One vector is turned by the same rotation once a tick. Each row is the vector after some number of ticks, and that number follows the row.
The counts run from 0 to 519.
[-12   9   3   1   4  -4  13  -7 -12   9   9   3 -14   8  -5   9  17 -13
  -3   5 -10  -6   6  12   3  -4  -3   2 -15  11  13 -16 -11  -4  10   5
   8  14 -10  -9  -9 -14   8  -8  -1   9 -23   6   2  14  -5] : 87
[  0  15 -12   9   6   7  -8   8  -5  10  -5   3  10  -2   6  15  15  -5
   6  -9 -11  14  11  -2   1  18 -11  -6  11  -6  -4   9 -10   7   3  17
  -5  21  -8   7   7  -2  14  14  -8   9  -9   8   8  -3   3] : 124
[ -1  18   1  -1  -6 -11  -3   4 -15   7  22  -5  10  -9  -1 -15  12  -1
   3   9  -2   2  12  -7   9  19  -9 -16 -14   0  -2  15   0  -2  -8   4
   1   1  -5   8  15  17  -6   3  10  19  -9   2  10  11   3] : 461
[ -9  16  -7   7   8  -3  -1   4  -5   9   3   7  -2 -13  15  10  25   8
   9 -18   2  -5  12  21  -5  16  16 -20 -15   6  -3   1  -9  -6  -1  -8
  -1  -1 -10  -7   8   0   3  -9  -1   6   1   8  -5   5 -10] : 274
[ 10  15   4  -8   6   9  11  -3  -1  -3  15  -7 -10   0   4   5  12  -6
 -13  14 -22  11   4 -13  -2   9 -13   6   2  -4  -5   8  12  -3   0   8
  13  20   0  15   2   1 -16  13  10   6 -13   7  13  -2  -5] : 159
[ -3  16   9   2  -4   0  17   2  -6  18  12  -5  -6  14 -14  15  -3 -10
   9   9 -12 -10   9   3   5  14  -8   5  -3  -5  20  -7 -10   5   4  14
   4  12   6  -3   9 -18   1  -3  -6  16  -9  11   3   1  -2] : 387
[  1   5  10   5   2 -12  10 -12   3  -6   0  -3  -4  11  -3  -3  25 -21
  -6   7  -1   3   0  14  -1  -6  -6   1 -18  13  -1  -3  -4  -7   8   1
  12  10 -17 -10  13   4  -3  -8   9  11 -22   0  11   8  -9] : 84
[ -1 -14   5  -6   5  11 -14  -7  15  10   2   8   9 -12   4  -1   9   0
   6  -4  24  -3   7  11   3   3  13 -13 -10  -5   0  -6  -2 -10   4 -23
 -14 -11  13  -2  16   2  -6 -13  -7  11   3  -1 -11   1  -8] : 436
[-25  -6   0  -1   6  15   4  -1  -9   8   3  11   5   2  -1  -4  15 -12
   7  -7   1   9  13  10  11  12 -11  -6   1   0   2 -13 -11  -7  -5  -7
  -1  13  -8   0  -2 -17  -6  -9 -24  15  -2   5 -13   8 -13] : 352
[  1   5  -4 -15  -6  -4  -6  12   0   8  -2 -19 -10 -17  -6   3  -8  -1
  -2  33  -2 -14  -1   3  -4  -5   9   4  -3  -2  16  -9  -3 -17   8  -5
  -3   4  19   2  -6   5  -8  18  14  -5  -2  -5  -5   2   9] : 71
[ 16  -1  -4  -6  15  13   4  -1   7  -6  -2  -2 -17  -3  16   5  13   9
  -8   7   8  -4   2   7 -10  -5  12 -18  -2   8  15  -3   1 -11  13  -9
  -4  -1  20   7 -16   0   7  11   4 -18 -14   1 -15   4  -2] : 175
[  0  -5  -4  21  10  -2  -1   6   1  12  -7  -8   5   8   5  27   6 -11
 -17  -1   3  15  11  13   3   4   9  -3   0   1   1   7  -4  10 -10   4
  -6  16   0  11  22  -5  -4   7  11  -4   2   1 -11  -9 -10] : 47
[  7   4 -15  11   1  -7  -6   8  21 -20 -11  14   5 -14  12  -6  10  -2
   3 -13   8  -1  -3   3  -5  -8   6  -7  -9  -2   2   9   7  -3  -5 -18
  -5  11   2  -6  -2  15  -4  12  11 -18  -1  11 -17   7  -7] : 109
[  8  -1  -3  -9  14   2  -5  10   3  11  -2  -1   1   1  13   6  -8  15
   4  -6  -7   0   6 -19   4   2   1  -3   9  -7   8  -7   1  -9   8 -13
 -14  10  17  -4 -15 -11  19   4 -18  -6 -12  13 -22   3  -6] : 28
[  4   5   6  -2   3  -4  -5  22   6  -9  -2  -9   4   0 -11  -5   3 -28
 -15   3  -5  20   1  -5  15   0  -7   9  -7  -9  -4   8  -3  -2  -4   1
  -1  25  -1   1  24   2  -9   0   6   8   9   1  -8  -5 -12] : 451
[ 11   3   9   4  19   5   2  10  13   1   0   3   4  13   3  -1  16  -6
   4 -16  13  10   4   3   3  15   7 -17  -7   4   8  16  -6   1  -1  -5
  -7  -2   5  -4  21  -5  12 -18 -12   5   3  16 -14  -2 -16] : 281
[ -7  10  -5   0   3  -8  -6   5  -6  29   9  -2  17   8   0   5   0  10
  18   1  -3   0   9  -9   6  27   5 -14  -2  -3   5   8  -1   0  -8   3
 -12   3   0  -3  10  -7  14 -11 -11  13  -7  20  -1   6  -5] : 129
[-14   0  14  -1   9  -6  16  -5  -1   5   9 -19   5  24   2  -1  12   7
  -1  13  -3  -5   8   0   1   3 -16   2  -8  10  17   1 -12 -14   0  -8
  -4  -3 -11   2   3   0  -1 -15  -6  11 -18  11  -1  13   1] : 317
[ -6  16  -4  26   7 -17  -7  15  -2   8 -18 -19  -7   5  -9  13   7 -11
   4  -1 -12  -4  19   4   2  12  11   5  -5   7  10  -5  -9   6  -3  11
   8   5  -4  -6   7  -3   5  12   5   4 -11   8   1  -2   1] : 379
[  4  -8   0   7  13   9   9  -4   1  -6  -1  10   3   5   7   0  24 -25
  -8  -7   4  24   5   5   5   1  -3 -12   1   7  -7   5   4   5  -8   2
   9  22  -5   6   8 -12 -10  -2  -7   1  -4   8  -9  -2 -19] : 348
[-24  -6  -5  -1   4  19  -1   1 -11  11   4  12   4   0   2  -1  10 -13
   6  -3  -1  11  13  10   7  14 -13  -7   7  -2   6 -15 -11  -6  -2  -4
  -6  18  -3   6  -5 -15  -2  -2 -23  12  -8   0 -11   8  -8] : 353
[ -8  16  11  -5   0  -9   9   7  19  -7   7  -7  -8   8 -12   7   8 -12
  -9   9 -14  -1  -3   0  -1  -1  -4  26 -15  -7   5   3  -1  -7   2  -5
   4  13 -10  -5  14   4 -17 -12  13   9   2  10   7   1 -11] : 153
[  0  16  -2  27   6 -14  -5  13  -3   6 -16 -19  -5  12  -9  16   4 -17
  -1   1 -12   4  15   5   1  11   5   2   1   7   8   1  -6   7  -3  14
   6   9  -1  -4  11  -4   6  18   9   0 -14   5   3  -3   1] : 380
[-14  -4  -8   6  -1   8   9 -16  13   0   4  19  16   0  19   0  17   7
  15  -8  14  -1   0  21  -8   5  -4 -17  -6   4   4   5  -2 -12  -4 -18
  -9   2  -8   1   7   6 -11 -10  -3   1  -7   9  -6   9  -8] : 504
[ 10   0  -2   7   2  13 -17  -1  24   3 -10  -9  -2  -3  -7  13   1  -1
   4  11  11  -8  10   4  -6  10   8   0   6  -8  18   3   1   8   5  -1
  -7 -11  25  11   5   7  -8  23   9  -2  -2   3   3  -6  13] : 141
[  3   5   7  -1   4 -19  -2   0   3  -3 -11 -22  -6 -14  -5  -7  19  -6
  -1  13  -2 -14  11   3   0  -6  12   5 -20  10  -2  -7   3 -12  -4  -8
  20  -7   0 -10   1   3 -21   5  12   6  -6   7   2   5   2] : 77
[ 11  16   7   1  -4  12  14  -3  -2   9  16   1  -7  12  -9  13  -1 -10
   4  12  -8  -4   6  -2   3  14 -16   0   6  -8  20   2  -3  10   9  20
   1  17  14   9   5 -11   2  11  -2  13 -15   8  10  -3   2] : 389
[ -8  16  -4   3 -15  -9   5  -2   1   6   5   3 -11  -8  -3  10 -24   0
   2   9 -16 -15   4   5  -2   2   3  10  -9  -7   6 -21   8 -14   6  -9
   6  14   6  -9  -2   4  -8  15  17   0 -19  -4   0   9  -4] : 2
[  2  11 -15 -11   5   5  -4  10   6  -1  -4   7  -9 -14   9   3  -6  -1
  -2   3 -20   6   0 -14  -2   0   5   5   8  -9  -3 -11  14 -11   5  -9
   5  25   9  -3 -22  -4  -2  16   0 -11 -11   8 -12   2 -10] : 260
[-17  -3   2  -6   6   2 -16   6  -3  20   9 -16   7   8  -9  -6  -8   6
  -1  20  -5   5  17 -19  10  19  -8  -2   7  -4  15   0  -1  -8  -5  -7
 -14  -4  13  14  -6   4  -1   8  -5  11 -14  -1  -6  10   5] : 62
[ 10  -2   2   7  -5   4   5 -16  20  -4   8   2   9  13   7  -1 -16   6
   2   9   4  -3   1  -8  -6   5  -9  -8   4   0  10   4  15  -8   4 -12
  -7  -3  17  10   6  18  -9  16  12  -4 -26   0   2   8   1] : 399
[  6   8 -10 -12   9  10   2  -7  -5  13  13  12   2  -2  19  18  17   4
 -10  -1  -8  15  -1   0  -5   4  -5 -10   5  -5  -7   6   0  -4  13   5
  -9  28  -5   8  -1  -4  17   2  -1  -1 -16   3   3   2 -10] : 424
[-12  12  -1   1   1  -4   1  13  -2   4 -11   0   9 -10   3   6  20  -7
  19 -14  -6   0   8  10   3   6  -8   6  -4  -8  -8  -2 -18  -6  -3  -1
   4  18 -15  -9  11  -9  -5  -7 -16  17   6  16  -3  -3  -3] : 120
[-12  -4  -7  10  11  -7   5  -1  -7   6  -3   5 -11 -11   4  13  21 -11
  -8  -2  -6   1  13  13   2  -5  16  -2 -11   7   4 -11   1   5  -9  -5
   9  17  -4  -4 -12 -19 -11  -1   2  -6  -1  14 -17   3 -15] : 344
[  1   4  13   9   7   6  23 -10   8 -13   3   3   3  10  17  -4  18   5
  10 -15   1   0   5  15  -7   4 -14 -11  -7   6   0   0  -7 -16   0 -12
  10   3 -11  -1  11  -2 -13 -10 -10   6 -15   8  -4   5  -8] : 16
[ -7   7  -2   7  -4 -12   2   5 -26  20  15 -16   3   1   0  -4  -4   8
   5  18  -3  -6  15  -2   6  19   0 -20  -8   8  13   2  -3 -10 -10   3
  -1  -4   7   7   4   2   1   8   6   8 -15  -1  -4  13   3] : 464
[ -3   0 -12  16   8  -5   4  21   2  -3 -27  -9   1  -6  11  11  -1  -9
   5  -9  -6   3   8   7   0  -5   5   0   6  -1   1  -8  -4  -7  -9  -7
   6  22   2  -6   0 -14  -8  15  -5 -12   4  11 -25  -3  -9] : 114
[ 15   3   3 -21   5   7   8  -4  11  -4  10  -4   0  13   3   0  15   0
  -8  22   1   1  -9  -8  -3  -8 -20   1   2  -2  18  10  -5  -8  18   2
 -10  14   6  10  -7   3  10   0  -1   0 -20   8   5   4   4] : 322
[  0   1   0  -3   1  11  12 -14 -12  14  14  -6  -2   6  16   5  -6  11
  -5  15  -7   7   6   1  -7  10  -8 -15   5   6  -1 -10   5 -22   6  -2
   3   8   5  14  -2   1  -2  12   4   4 -28 -12   4   8  -3] : 166
